One turning vector, and how many ticks it has turned:
The counts run from 0 to 144.
[ 37.7   6.3  -2.7  12.8  11.6 -15.0   9.3  30.5  -7.6   5.4  -2.1 -22.0
  -6.0   2.1  17.0   4.0  16.3  -2.3  15.1  13.2 -11.6  33.6   7.5  10.5
  19.4 -23.9  47.0   2.0  -3.1  26.7   8.0 -21.8  10.1   1.8  45.9  21.3
  33.5 -20.6  -2.7 -10.7 -16.4   6.0   7.0 -25.1 -19.5  -2.0 -16.5  -2.0
   5.5 -17.2] | 30
[-35.4  -1.0  15.5  -3.5  -7.3  28.2 -32.1 -33.1 -11.5   4.3   2.2  -1.9
  -9.1 -21.0  -6.9   6.6 -10.2  -4.3  13.4   0.8  27.4   8.2   8.9  30.3
 -17.9  34.4   4.1  -1.0   2.9  22.1  17.1  17.2  18.6  13.0 -20.8  -6.9
  21.2  -5.4 -25.8  19.9  21.1  -6.8 -33.5  31.0  -2.3 -18.2 -26.4   0.1
   2.1  -0.1] | 8
[-39.3  -6.3  25.2 -13.2  14.7  14.8  -6.6 -19.9 -22.1  -0.2 -15.8 -26.9
   8.4   4.8  10.5 -20.8 -17.5  -9.3  -6.3 -22.0  -1.5  12.4 -18.3  -8.8
 -31.2  19.1   4.8   2.1 -19.2  -3.6  12.5  -1.2  28.6  33.6   2.0 -15.3
  25.8  34.4  11.3   9.2  27.6   8.9 -24.8   8.6   6.7 -31.5  11.4  15.2
 -14.9  23.5] | 65
[ 35.8  22.0  -4.3 -20.5   2.6   0.6  17.9  34.0  -5.3  -0.4  26.8 -18.3
   0.6  18.7  -6.8 -17.5  17.7  13.8   5.4  10.4 -19.8  -1.4  -6.5   8.7
  10.0  13.3   7.1  36.7  29.4 -12.5 -22.0  19.6 -17.1 -13.9  10.3   8.2
  -0.9 -15.8 -18.6 -31.8 -15.6  19.1  16.2   9.5  -8.3   3.0  34.1  14.8
  31.9  -6.7] | 107
[  8.9 -14.7  -5.9  -4.9 -26.7   0.5  10.4   2.4   2.5  -1.5  13.0  21.3
  -4.8  15.5 -27.0 -14.3 -18.9  -5.2   3.0  14.7   6.1 -29.6  -8.1  -5.5
  21.4  -3.4 -42.7  -1.0  17.7 -17.6 -28.2   6.4 -18.1 -15.2 -18.3 -10.0
 -35.0  -2.4   8.7  -8.1 -28.9  14.2  36.6  17.3  20.5  29.8  30.1  -4.0
  27.6   9.1] | 47
[-21.0  -7.2  20.5  -5.0 -11.0  16.3 -27.5 -33.2   6.8 -12.0  -5.9  27.8
   6.2 -32.9 -17.9  12.3   5.7 -13.2   8.8  -0.6  -4.6   4.5 -15.4  -5.7
 -26.5  -3.2 -22.2 -36.7 -24.2 -21.0 -10.1  -6.8  21.3 -15.9  -3.8 -22.0
 -11.3  -6.6  -6.2  -0.3  26.9 -30.9   4.2   0.1  -0.5  17.1 -35.0  -2.4
 -43.6 -11.7] | 16
[-34.3 -10.7  26.2 -10.2  12.8  11.1  -7.6 -21.4 -19.6  -3.6 -20.4 -16.8
  10.1   1.5  10.8 -20.1 -20.0  -7.9  -1.6 -25.0  -2.8  12.8 -21.7  -9.1
 -36.5  17.1  -6.1  -0.3 -20.5  -8.8  11.2  -1.4  26.3  28.3   8.0 -16.7
  18.7  38.3  12.5   6.1  26.2   7.2 -22.0   9.3   6.3 -31.4   9.3  14.6
 -17.4  25.2] | 66
[  3.5  19.6  -4.0   5.4   6.8  -1.7   9.6  23.4 -10.5  -0.3  -9.5 -27.7
   3.8  18.0  28.3   9.3  10.9  -5.2  34.1 -16.2   8.7  26.9  15.8  -7.2
  11.0 -13.8  36.4   7.6 -19.3  17.6  28.7 -12.8  28.4  16.6  41.2   6.2
  33.6   0.2 -12.1   3.6   8.2  10.6  -7.7 -36.3  -2.5  14.3 -33.1  -9.4
 -16.0  -2.8] | 139
[-19.3  19.6   4.5 -12.2  -5.4  30.5 -16.6  -2.0 -12.8   8.2  14.7 -20.0
  -6.3   1.0   2.4   1.4   4.0   8.7  18.9  -3.4  29.4   3.6  17.2  30.9
  -7.6  44.8  11.0  29.0  19.1  21.4  23.5  32.6   7.7  15.0 -12.0  -2.6
  22.2  -5.0 -38.5   9.7  17.3  13.0 -29.8  27.1   0.1 -10.0  -9.2   4.2
  20.1   5.7] | 4
[ 22.1  12.0   1.7 -11.7  -2.2   4.2  -1.0  12.0  16.1 -10.4  -1.2  10.3
  13.5  -9.8  -6.0  15.0  34.4  -3.1  14.5   1.1 -14.4  16.5 -15.0 -11.8
   2.0 -23.7   4.7 -19.2 -21.4 -25.4 -12.3 -12.4  14.9 -23.5  27.8 -10.2
  -6.3 -13.9 -13.3 -18.2  21.6 -19.7  26.0 -36.2  -4.2  38.7 -30.9  -1.8
 -42.1 -26.9] | 22
[-23.2  -9.1  21.7   0.1  -8.2  15.5 -27.4 -40.9   3.0 -10.3  -7.1  26.1
   4.8 -35.0 -22.3  10.3   1.1 -15.9   7.5   0.6  -1.0   6.3 -13.2  -0.6
 -27.5   3.3 -19.1 -39.0 -25.0 -14.5  -8.9  -7.0  21.3 -10.3  -7.2 -19.0
  -7.6  -7.3  -7.3   3.5  26.8 -30.8  -2.7   5.1   0.2  12.2 -35.5  -1.7
 -37.0  -8.6] | 15
[ -5.7  33.4   0.7 -20.1  -3.6  23.2  -1.3  16.4  -8.6   5.3  20.4 -26.8
  -1.0  17.8   7.5  -6.1  13.3  16.2  19.5 -10.7  22.3  -3.3  11.7  23.6
  -7.7  44.3   7.4  43.8  23.7   2.8  16.0  38.6  -3.5   4.4  -1.6  -3.4
  13.4  -1.9 -46.1  -2.2  13.7  18.9 -20.6  14.2   1.3  -1.0   6.5   8.0
  24.9   4.3] | 1
[ -8.2  11.9 -18.9 -40.5  -9.4  20.7  25.4  22.5   6.5   6.6  13.6 -31.3
   0.1  29.4  -9.9 -12.6   9.6  -3.4  -7.8  13.9  15.7 -21.8  -3.0  -0.4
  43.0  -5.9  -0.3  14.1  15.4  -3.0 -12.5  18.1  -4.6  17.2 -31.6 -14.7
   9.2   4.1  -8.1  16.9   6.2  22.8  13.7  -0.5  42.9  36.9  23.4   4.5
  16.8  -2.1] | 54
[ 16.9  -0.8 -14.3  20.8  -7.7  -2.6 -13.2   3.4  22.3  11.7  -4.1  -1.7
 -25.7 -16.2  12.1  38.2  18.1   9.7  10.9  14.7  37.2  -5.3  20.1  28.4
  14.5   5.3  23.8  -9.1   6.7  32.3  22.1  -1.6 -10.6 -10.4  25.3   8.9
  13.5  -9.1 -18.5  28.5  11.6 -12.5 -10.9 -31.4   0.7  26.0 -30.5 -11.8
  -4.1 -17.2] | 84
[ 39.8  12.8  -5.0   7.7  11.0 -11.9   9.1  31.5  -2.8   2.4  -0.4 -21.6
  -2.5   1.6  16.0   7.3  21.6  -0.2  17.7  12.4 -13.0  31.6   5.6   7.2
  19.2 -23.7  48.2   1.7  -2.4  18.2   5.2 -22.7   9.3  -3.4  46.0  18.1
  31.2 -23.1  -6.6 -12.7 -13.2   5.7  10.0 -30.5 -17.4   8.8 -18.3  -1.2
  -2.1 -19.2] | 29
[ 17.4 -28.3  13.5  38.3  -3.7 -23.1  -1.4  -5.7 -23.9   2.3  -5.7   5.6
 -19.1  -8.3   3.6 -14.0 -33.1 -10.7   8.6  18.6 -11.0  17.7   3.8  10.1
  -1.5  -8.9  10.5  -8.7   2.5  27.4  -0.5 -23.1   0.7   6.1  24.8  23.3
  16.5 -14.6  24.0  -3.8 -49.3  10.4   4.9  20.0 -25.4 -27.8  10.3  -2.7
  34.7   9.3] | 37
[-32.3  -9.8  24.9  -1.3  -8.6  18.7 -32.0 -40.5   0.2  -9.0  -5.7  25.4
   3.0 -37.7 -18.5  10.6  -2.7 -14.9   7.1  -1.0   3.4   4.0 -10.0   3.7
 -30.7   9.5 -18.9 -34.0 -22.3 -10.8  -5.6  -3.4  20.7  -8.5 -13.2 -18.3
  -2.5  -7.3 -10.0   8.8  26.6 -28.3  -4.7  11.6  -2.5   2.8 -33.3  -3.8
 -33.1  -8.5] | 14
[-41.2   1.3   2.7 -29.9  13.8  19.7   8.9  -2.5 -19.5   8.4  -8.5 -44.9
   2.7  12.6   8.8 -17.4  -6.8 -10.4 -12.8  -6.7   4.0   7.8  -8.1  -1.1
   3.1   5.4  20.9   6.5  -8.1   8.9   8.7   4.7  22.4  42.5 -21.3 -13.5
  40.7  24.6   3.8  24.2  22.6  18.3 -20.4   5.6  23.5 -13.0  14.7  15.4
  -0.3  10.8] | 61
[ 23.4  15.2  -2.3 -21.5   4.6  12.1  10.6  27.9  -6.7   3.5  27.1 -23.3
  -3.3  21.5  -2.7 -16.0  13.5  12.4   4.1  15.3  -0.2   8.6   3.1  26.7
  18.6  20.0  14.4  39.2  33.4   6.9  -9.8  21.5  -9.3  -1.8  -1.6   5.9
  14.3 -19.1 -25.6 -18.2 -20.5  27.4   3.4  24.3  -6.7  -9.0  26.6  14.1
  43.5  -3.2] | 110
[ 18.5  -5.3   9.7  10.4  -0.9 -27.7  21.2   5.8  -9.2  -4.6   3.7   1.8
  -5.7 -24.8  -6.3 -18.4   4.6   1.1 -19.1  13.4 -58.2 -12.2 -26.8 -27.0
 -25.5  -7.3  -5.5 -16.0  -0.3 -23.2 -36.4 -11.7 -15.3 -21.8  11.7   5.4
 -12.6  -5.9  19.0 -17.5 -20.1 -27.6  26.6  -3.5  -9.7   1.3  29.6  15.1
   6.7 -17.9] | 99
[ 26.6  13.4  -2.9 -11.5  -1.5   0.9   3.9  18.9  14.4  -7.4   0.2   0.7
  14.7  -6.4  -5.9  15.5  34.6   0.2  16.2   1.2 -17.6  15.5 -11.9  -8.7
   4.3 -25.1   9.2 -12.8 -18.3 -19.8 -11.0 -15.1  12.7 -24.7  32.4  -6.8
  -0.4 -17.4 -14.3 -20.1  18.2 -13.8  24.0 -38.9  -7.4  39.4 -30.8  -2.5
 -39.6 -28.5] | 23
[  1.5   1.9 -15.8 -28.8 -17.9  15.7  24.4  18.6   5.0   3.0  15.5  -5.1
  -0.2  25.7 -20.5  -9.6   3.7  -2.1  -3.1  14.2  11.5 -30.5  -4.5  -4.9
  41.0  -7.5 -22.3  10.2  19.6 -13.1 -21.4  15.7 -13.1  -1.3 -27.1 -15.9
 -16.1  -0.1  -8.0   4.8  -5.3  19.7  30.9   3.2  37.2  43.3  30.0   1.4
  21.7   0.4] | 51
[ -0.4 -17.0   3.4  28.0  -0.9 -29.0   4.0 -15.2 -10.4   5.1 -11.8  -1.5
 -24.8 -47.5  -1.9  -0.3  -6.1  -7.1 -22.5  27.8 -37.0  -5.3 -14.1 -16.8
 -20.9 -12.6  16.5 -41.9  -9.3   8.5 -19.3 -23.6  -8.2  -7.2   2.2  13.1
  11.1  -7.3  27.9  19.4 -15.0 -40.7   3.9  -6.0  -5.5  -2.7   6.8   6.4
   2.6 -21.4] | 94
[  6.0 -13.4   9.2  21.4  -0.3 -31.6  10.8  -8.1 -11.3  -1.0  -6.9   2.7
 -15.6 -41.7  -6.4 -10.6  -4.3  -6.8 -23.0  21.7 -47.8  -8.3 -24.1 -22.7
 -26.9 -11.2   5.1 -35.9  -6.5  -7.0 -29.6 -21.0 -11.2 -13.6   5.6   9.7
   0.2  -5.3  31.0   5.8 -17.8 -36.4  12.9  -5.0 -10.6  -1.8  16.9  10.8
   6.2 -19.2] | 96
[  3.9   0.6 -15.3 -24.0 -22.7  12.8  20.9  13.6   8.1  -1.6  15.8   4.6
  -0.7  22.2 -23.0 -11.2   0.7  -2.1  -1.3  13.4  11.3 -29.7  -4.9  -5.0
  36.9  -5.5 -29.2   7.2  19.9 -15.9 -24.4  13.4 -19.5  -4.9 -26.0 -15.6
 -23.3  -0.8  -2.3   1.2 -13.8  18.7  32.4   3.3  33.8  43.1  28.2   1.7
  20.6   4.2] | 50
[-43.0  -4.6  21.1 -15.6  14.3  14.5  -1.2 -15.3 -25.2   1.0 -14.5 -33.9
   7.7   6.9  12.8 -19.9 -14.2  -9.5  -4.5 -18.3   1.0  10.5 -16.3  -6.8
 -23.7  16.1   9.0   2.0 -14.5   1.8  10.8  -1.3  27.3  38.7  -4.1 -14.2
  32.4  33.1  10.2  15.6  25.4   9.5 -28.1   9.3  11.4 -27.0  10.8  14.1
  -9.3  20.7] | 64
[ 37.8  17.7  -7.3  -4.1   5.3  -6.6   9.7  31.7   8.1  -0.4   1.5 -12.7
   5.3   2.1   8.9  16.1  35.6   1.1  17.8   6.4 -13.8  26.7  -1.5  -1.0
  16.9 -27.2  32.3  -3.1  -8.6  -0.3  -4.0 -21.2  10.7 -14.9  42.7   5.2
  17.7 -21.0 -13.2 -17.5   6.1  -2.7  20.2 -38.7 -10.4  26.3 -23.9  -4.4
 -21.3 -26.1] | 26
[ -3.6  25.0   1.0 -23.1   4.8  17.9   7.6  17.0   8.8  -9.9  -1.3 -11.8
  20.7  29.0   5.9   7.3  27.4  -4.3  28.9 -16.6   9.7  13.2  -7.7 -18.6
  11.2 -22.4  -6.2  -3.9 -21.6 -28.5   0.5  -5.4  23.4   1.2  15.7 -15.5
   7.0   6.1 -20.5  -8.1  21.8   1.2  10.2 -32.3  15.5  45.4 -28.5  -5.9
 -46.1  -7.3] | 133
[ 13.1 -33.6  15.6  38.2  -6.4 -22.6  -1.5 -12.8 -23.1  -1.1  -2.6  10.4
 -18.7  -8.9  -1.0 -13.2 -35.2 -11.7   9.2  18.2 -13.2  14.2   0.9   9.0
  -2.1  -5.6   4.3 -12.2   3.2  25.1  -4.5 -22.2   0.7   2.8  18.3  22.2
   7.5 -10.7  26.2  -5.1 -49.3   7.7   7.3  23.1 -22.9 -28.1  12.2  -2.4
  38.6  12.5] | 38
[-44.3 -10.7  23.1 -15.6  -2.1  27.6 -17.0 -33.7   2.2 -14.4   0.3  18.8
  14.6   5.4 -20.4  -9.2  -9.1 -18.5  13.8   6.4  13.8   2.9 -20.8  -6.1
  -5.2  -3.1 -48.3 -23.3 -15.0 -33.3 -17.4   1.2  21.8   0.6 -32.6 -26.5
  -9.6   6.2  -7.5   3.2   4.0  -7.8   2.2  26.7  14.0  13.3  -9.3   2.2
 -30.4   8.8] | 125
[  7.9 -19.5  -0.9   2.1 -25.8  -1.2   9.3  -7.6  -1.4  -3.3  11.6  26.3
  -8.3  11.1 -29.0 -17.4 -21.0  -7.1   3.7  15.1   1.5 -29.1  -9.1  -8.2
  16.5  -4.7 -43.1  -5.6  15.5 -14.8 -29.0   2.8 -19.3 -15.0 -14.1  -6.4
 -36.9  -3.7  12.7  -8.5 -32.8  10.1  37.9  14.9  13.6  25.3  30.6  -2.6
  30.0  11.1] | 46
[-33.5 -12.7  27.0   0.6 -10.3  19.9 -35.3 -45.3  -3.2  -7.7  -6.9  20.9
   1.0 -37.9 -19.3  10.4  -5.0 -15.2   7.3   2.6   6.3   5.3 -10.4   6.8
 -27.0  13.0 -14.6 -35.6 -19.0  -6.0  -1.1  -1.4  20.7  -4.8 -14.3 -19.6
  -1.4  -2.5 -10.6   8.9  26.1 -25.9 -13.3  18.2  -2.3  -1.6 -33.2  -1.4
 -26.5  -1.3] | 13
[-26.0   5.2  11.4 -24.4   0.9  24.8  -3.0  -8.3  11.4 -12.6   0.3   7.6
  21.6  18.8 -10.4  -1.1  10.8 -12.0  22.7  -6.2  11.5   2.7 -21.2 -19.3
   1.0 -15.6 -36.6 -15.3 -21.7 -43.1 -14.7  -0.7  22.1  -8.1  -9.4 -26.0
 -11.0   9.9 -14.6  -7.3  20.3  -4.5  13.8  -6.5  16.6  41.4 -19.9  -2.2
 -47.8  -0.6] | 129
[ 34.8  17.9  -6.1  -6.7   4.2  -4.5   8.3  28.6  11.2  -5.8  -0.8  -8.5
   7.2   0.5   5.9  15.5  35.5  -1.0  18.0   2.3 -15.5  22.3  -5.2  -3.0
  12.3 -25.6  26.5  -7.9 -11.9  -8.2  -6.5 -16.5  10.5 -18.9  38.7   1.5
  10.4 -21.7 -14.3 -19.6   8.9  -6.6  22.5 -42.5  -7.9  32.0 -27.5  -3.1
 -28.1 -25.6] | 25
